128 stands for zero in the data rows.
Here are some numbered points:
[190 168 140 162 107  94 143 217  74 197 146 213 188 149 111  42 128 123
 137 134 133 147 154  76 143 146  86 110 131 221 146 152] 0
[173 119 112 132 118 130  30  92 117 122 146 146 117 180  84  59  72 100
 105 141  37 178 101 158 134  65 156  32 110  46  93 117] 1
[134 142 110 135 135 106  97 139 135 108 127 152 112 132 100 117 105 153
 211  90 118 122 107  97 143 114  39 110 145 133 134 203] 2
[ 77  63 174 116 113 170 253 120  85 105  89 225 112 133 156  62  67 182
 100  76 239 152 198 119 118 193 206  45 204 211 117 148] 3
[123 110 106  66 131 112 121 167 142 126 117 121 105 173 111  98  64 126
  90 123  99 101 114 136 201 140 158  92 183 101 112 148] 4
[193 139 186 253  80 116 207  81 205 189   4 183 130 118 144 102  93 103
 135 183 164  91 137 164 153 235 111 118 137 150 109 201] 5
[107 115 101 120  86 149 161  78  71 163 110 142 148 172 149 115 143 104
  91 124  91 106 135 143  87 111 189  78 135 162 133  86] 6
[104 152 127 134 134 126 124 159 142 124 159 160 147 104  89 116 199  64
 168 171 115 112 135 103 116 152 152  93 159 111 112 131] 7
[119  98  78 130 120 168 136 114 138  57  79 114 140  53 126 120  72 157
 154 171 141 151 100  67 108 188  93 206  93  76 100 178] 8
[120 122 120  87 112 179  91 107  77 116 113 110 119  72 134  84  95  86
 158 156  68 178  88 103 179  91 153  53 110 119  81 106] 9
[ 79 155 133 150 170 139 114 100 159 126 213  16  72 144 162 159 162 149
 177 147 131  82 119 142 109 146 178 193 105 125 170  72] 10
[137 126 122  99  96  76 101 190  67 163 109 148  89 224 148 133 151  62
 154  76  51  89 122  78  90 121 134 153 118 152 140  90] 11
[176 128 110 107 179 148  67 140 216  74 120 118  92  81  94 162 129 170
  83 103 104 102 122 184 150 128 149 176 184  66 169 118] 12
[107 126 114  94 122 168  93 115  92 124 116 106 142  78 130  91 107 108
 151 159  78 172  92 108 162 101 137  72 104 131  88 118] 13
[104 137 121 135 130 136 164 144 169 195 152 124 163 106 127 237 113 112
 143  96 162  58 141 148  64 136 103 157  98 132 147 139] 14
[164 142 136 107 146  92  59 142 126 130 148 120 120 114 107 130 116 116
  90 121 137 173 117 130 123  75  92 120 161  72 111 122] 15
[100 125 121 151  93 205 117  68 150 143 131 141  92 157 124 241 112 128
 112  53 139 114  83 103 116 165 144 169 128 148 200 110] 16
[ 97 188 106 110 255  70  98 143 127 191 145 132 192 185  36 135 109 215
 147 118  88  97 123  68 169 121 137 191 157 192 136 103] 17
[151 134 127  75 100  55 152 154  91 177 108 187 130 138 104  87  68 105
  80 133 117 165 132 103 169 141  86 111  93 237 149 139] 18
[143 130 166 255  93 153 107 126 167 210  60  97  79  98  81  71  70 114
 149 165 138  91  86  96 124 163 121  70 173 154 106 163] 19
[131  98 115 129 124  74 141 145 112 150 110 172 138 161 126 160 186  96
 101 125 113 140 106 177 176 132 126 110  22 173 124  69] 20
[104 165 113 149  93 102 145 123  78 197 189 130 214 179 180 138 143 156
 183  59 118 201  60  84 142 134 184 155  91 136  75 117] 21
[ 75 107  78  73 107 193 129 115 121  82 146 109 125 118  98  46 104 160
 117 153 106 156 147 102 111  80  96 168 117 106 114 136] 22
[113 146  95  92 162 124  62 147 158 112  98  87 152 133 141 123 180 219
  97 158  81 129 150 185 103  87 100 118 110  71 134 154] 23
[163 101 126 112  70 173 146  49  94  99  64  88  98  63  90 134  85 100
 119  91 100 146 120 130 117 124 100  46 129 129  63 103] 24
[ 84 187 151 146 126 135  82  85 220 169 172  79 114  96  89 138 141 184
 120 111 144 103 140  91 122 148 102 171 125 176 160 145] 25
[198 111 177 182  60 149 138 135 175 179 113 179  78 184 150  91  44  88
  89 189 220  95 151 145 150 160 114 108 140 194 114 103] 26
[171 100 123 129 128  78 146 111 112 148 142 164 113 160 124 153 122  82
 134 140 122 150 119 140 146  90 139  75  39 150  76 117] 27
[ 47 173 159 135 130 137  81  90 240 156 174  81 115  99  72 144 141 173
 125 102 138 101 146 106 117 161 100 167 139 172 151 152] 28
[ 63 116  97 148 163 203  77 170 164  75 161  66  75 102 126 158 145 240
 158  93 107 128 106 113 115  60  36 133 179  96 140 173] 29
[175 119 194 200  80 149 214  67 149 134  76 179 201 144 130  97 172  81
  27 255 194 141 181 226 103 122 185  75  58 216 102  97] 30
[142 134 152 123 165  95  73 174 127 119 145  69 129 109 109 108 138 145
 216 179 141 119  81 155 140 108 170 115 114 123 147 118] 31
[177 186 129  94  94 121 143 130  70 183 155 101 177 149 134 112 125 188
 183 109 128 141 138  91 119 100 112 141 101 225 140 113] 32
[140 131 116  72 103 165  64 120 104 126 179 148 117 107  98  83 117  91
 176 202  91 133 172 132 118  41 147  68 135 107 104  98] 33
[102 113  79 125  58 145 145  94  89  78 133 114 101 122 130 119 120 142
 196 112 137 143 131 118 106  96  82 145 135  73 134 135] 34
[128  81  72 114 106 184 130 114 134  63  74 119 138  37 127 129  55 164
 173 164 146 162  92  66 111 191  76 200  88  78  81 175] 35
[132 122 131  52 137  31 194 163  52 180 176 218 144 184 137 102 158 190
 140  62 165 165 172  90 164 188 100 139 150 186 109 156] 36
[129 115 108 114  90  98 170 104  51 167 102 127 160 103 149 146 100 128
 149  93 154 130 110  75 114 154 104 150  56 132 102 112] 37
[ 89 122 113 169 106 222 115  57 172 142 137 148  90 165 126 254 111 138
 115  44 141 110  81  97 120 166 133 189 122 142 214 120] 38
[ 92 183 105 202 178 111 150 109 160  45 109  93 137 137 131  86 160 133
  66 193 119  89 135  77  93 171 175 229 109  75 192 180] 39
[ 95 131 113 134 181 134 137 101 102 117  95 118 202 147 147 179 156 147
  67 157 107 107 156 159  64 147  60 128  52 105  76  85] 40
[ 91 146 109 128 138  87  68 165 133 133 106 151  97 109  84 141 191  73
 156 184 144 120  67 116 140 188 162 128 144  82 125 180] 41
[105 122 159  83  19 202 211  84  48 124 109 144 172  99 186 159 131 106
  22 137 177 115  84 120 164 141 205  51 110 207 104  65] 42
[130 164 112  64 110 122 136 148  80 139 107 140 154 156 134 113 106 100
 119 178 124 144 135  55 133 132  96  93 148 175  99 147] 43
[ 93 107  77 104 156 104 125 137 136 154 185  74 126 133 222 124 186  97
 159 129  64 118 157 158  73 155 164 113  91 165  79  91] 44
Which five points above are nearest to each new point? Their numbers follow each, nearest first.
[ 80 186 200 145 184 134 141 186 183  93 207 108  54 136 155 121 232 130
 147 116 164 138 124  85 130 111 171 235 137  73 123  87] -> 10 7 25 31 28
[234 114 112  29 151  99  85 138  60 120 183  60 135  94 139 109  80 122
  73 120  55 102 151 124  81 166  91 143 152 132 135  64] -> 15 43 4 32 13
[133 110 114 180 248 165  55 119 217 103 128  74 118  68  95 225 131 190
  95  89 169 120  39 111 132 171 171 190 154  78 179 117] -> 12 38 16 25 28
[ 83 188 203 155 185 143 137 190 196 100 205 107  58 139 161 114 243 131
 148 124 163 119 123  77 125 118 177 237 145  82 129  90] -> 10 7 25 39 28
[118 104 108  72 123 119 130 146 134 124 110 120 112 155 100 100  63 133
  92 111 103 115 113 133 186 143 150  93 179 112 109 145] -> 4 43 15 13 9
[ 95 134 108 136 202 127 147 198 118 223 187 130  81 154 141 243 148  87
 208 101 144  62 193 207  94 123  92 176 121 101 179 127] -> 14 10 44 7 11
[164 116 111 131 109 136  42  89 112 115 142 141 109 165  86  75  73  95
 118 133  48 174  97 157 125  77 160  34 111  52  92 108] -> 1 9 33 13 15
[154 168 109  45 117 105 127 145  90 137 100 137 152 170 137 117  97 116
 113 179 114 139 131  70 142 146 115  88 160 173 103 142] -> 43 18 4 13 32
[135 133 106  78 137  60  79 191 166 134 195  87  69 123 237 118 142  64
 217 140 115  92 136 164  78 121 145  84 128 161 137 144] -> 44 31 7 11 10
[ 70 176  65 107 132  98  68 141 134 143  56 150 108 198 147 172 131 155
  79 173  91  85 144 172 178 134 144 155  75 113 187 203] -> 23 4 41 20 43
[106 116 114 126 170 134 140  95  88 117  80 116 195 150 161 166 146 154
  51 156 102 120 163 168  64 139  51 134  45 105  75  79] -> 40 23 37 20 6
[127 153 150  88 147  93 101 131  56 112 198  64 123 121 133  94 113 161
 171 172 112 139  90 117 116  76 202 181  75 130 194 104] -> 31 10 32 13 15
[106 191 105 110 233  79  90 153 123 185 166 144 180 181  49 133 117 197
 153 127  99 103 113  74 154 109 146 183 153 171 139 101] -> 17 32 25 31 2
[178 141 124  99 138 107  53 132 119 114 137 126 126 100 100 118 110 120
  81 130 131 183 104 134 125  71  87 107 162  54 109 111] -> 15 13 1 33 23
[137 169 153  62 106  88  92  82 133 118 187   0 125 127 126 103 121 116
  75 117 110 159 129 115 100 127 120 164 109  62 113 109] -> 15 22 23 10 13
[120 118 120 111  86  85 181 102  38 184  95 132 170 116 153 144  96 127
 151  84 160 123 114  74 118 159 112 145  50 146  93  96] -> 37 32 27 21 43
[131 126 112  72 110  60 141 159  96 154 120 173 129 136 111 102  81 121
  69 137 113 149 143 112 169 128 100 111 107 212 150 116] -> 18 43 20 27 4
[134 116 114  95  97  90 107 181  71 155 105 157  96 202 140 126 147  63
 150  89  54  93 132  87 100 115 135 135 119 143 126 101] -> 11 6 43 27 20
[108 148 136 125 132 114 115 140 137 120 135 157 118  96  82 123 174  50
 176 164 107  94 124  93 124 164 160  93 168  94  99 140] -> 7 41 13 31 43
[138 123 115  74  99 168  62 108 114 127 180 150 119  91  90  81 116  76
 185 202  78 145 173 131 118  38 136  48 138 108  90  89] -> 33 9 13 1 7
[186 125 165 184 163 114 105 144 180 150  39 159 111 140  80 171 124 165
  92 110 169  84 150 212 189 145 157 152 133 136 130 133] -> 12 4 20 15 26
[ 68 103  83  69 107 204 133 111 106  74 152 114 132 114  81  29 113 164
 109 171 109 172 154  92 105  62  92 157 106 113  98 124] -> 22 34 13 33 9
[144 120 144  73  95  75 110 144  80 103 172  73 123 107 105 110 126 114
 122  91 125 137 139 144  76 126 104 108 210 127  98  84] -> 15 34 43 7 4
[ 83 139 109 145 216 131 150 202 128 232 179 137  74 150 143 255 158  79
 213  97 149  61 198 217 100 132  88 187 126  89 193 130] -> 14 10 44 7 16
[ 70 122 124 119 134  60 112  98  80 154 139 203 182 161  94 145 209 141
 112 124 128 145  89 179 163  82  95  93  83 117  95  99] -> 20 27 40 15 6
[140 136 110 135 121 109 105 138 140 106 136 151 121 135 112 119 104 148
 200  85 115 134 105  96 135 114  45 117 141 129 124 199] -> 2 34 15 43 13
[135 100 139  99  75 138 129  80 111 136 113 112 130 100 103 179  90  52
 128  50 126 195  78  91  98 147 123  60  80 139  73  88] -> 24 37 27 13 9
[121 128 129  73 130  43 172 152  63 170 190 201 133 167 124 116 160 168
 147  69 162 163 154 100 157 172 125 127 145 164 104 137] -> 36 18 32 43 37
[149  75  99  88 116 168 141 116  86 106  80 139  89  59 127 125  54 112
 107  99  85 141 141 130 116 148 128  65 189 123 114 133] -> 24 13 9 4 43
[ 92  89 106 125 124 194 143 123 128  89 108  98 131  94  96  44 112 138
 130 174 148 164 140 108 120  71 116 105 124  73 122 104] -> 22 13 34 9 33
[ 64 204 214 154 200 137 140 202 209  84 223  99  37 141 166 120 255 143
 156 122 181 119 131  84 135 113 182 255 150  64 135  91] -> 10 39 25 7 28
[ 20 155 170 170 176 190  70 238 255  21 239 167  84 230 121 229 232 254
 146  64 179  85 155 125 131  54 122 235 128  35 172 166] -> 29 12 28 10 25
[  0 156 184 177 202 207  65 255 255   0 244 175  80 244 115 237 247 255
 152  50 186  71 169 124 136  41 109 255 130  21 184 184] -> 29 12 28 10 38
[ 84 177 133 175 129 123 135 132 157 126  97 103 230 149 153 169 147 177
  78 160 160  67 137 162  75 118 102 173  49 127 119 134] -> 40 14 23 25 39
[198 135 181 196 183 113  97 141 198 145  21 146 110 134  69 190 131 178
  84 115 167  66 149 231 200 151 164 152 127 133 137 131] -> 12 5 20 4 31
[130  96 141  97  75 145 116  77 116 131 114 120 126  96  93 168  83  37
 130  39 122 211  75  73  97 140 118  55  82 134  71  82] -> 24 13 9 37 27
[ 99 105 112 124 113 177 133 127 121  98 125  96 126 105 104  54 119 140
 133 158 148 162 145 111 111  74 121 121 123  84 124 101] -> 22 34 13 33 15
[143 176 105  48 111 115 132 149  85 144 101 140 159 163 143 124 104  97
 118 184 112 136 135  52 141 143 111  90 153 182  96 140] -> 43 18 13 32 4
[164  90 129 119  59 177 153  39 101  90  64  88  89  52  74 143  77  91
 119  75  95 146 118 143 114 128  95  27 141 123  55 109] -> 24 9 13 34 6
[ 82 174  84 115 133 103  81 144 131 152  73 143 116 185 137 170 135 150
  84 165  94  99 134 153 165 125 141 152  79 120 174 183] -> 23 4 41 20 43
[122 139 156 119 126 138 111 122  83 122 184  70 106 124 118 103 139 163
 133 162 169 138  94 112 135 106 177 162 107 106 133  93] -> 31 10 15 13 22
[ 71 192 194 139 185 137 135 195 195  86 212  94  49 145 152 124 232 131
 142 125 162 120 129  84 143 119 175 249 156  73 131  95] -> 10 7 25 39 28
[142 134 159 134 168 103  73 169 118 117 133  69 141 105  79 106 134 162
 214 185 145 128  69 150 154 105 173 126 111 113 147 113] -> 31 13 41 15 7
[203 135 145  46 134  58 116 128 121 118  77 130 129 206 105  82  63 202
  91 156 130 142 112 152 154 166 132  79 182 145 140 155] -> 4 43 18 15 2
[154 117 130  61  93  73 106 146  64  97 170  67 138 104  98  98 116 120
 110  97 115 158 152 151  68 119  91 111 212 118  90  77] -> 15 34 43 33 24
[ 60 107  78  80 106 186 139 106 116  87 155 109 144 120  92  57 122 167
 107 160 115 166 139  97 107  75  91 154  90 120 103 128] -> 22 34 13 43 33
[118 145 130 126 129 118 120 150 144 126 149 153 135 103 101 131 181  48
 184 168 111  92 123  94 117 165 165  81 155 100 101 135] -> 7 41 31 13 43
[149 159 165 146 148 134 133 156 135 175 154 107 144 114  88 160 151 132
 109 122 105 156  91  80 110  89 131 144 114 137 120  90] -> 15 7 32 31 27
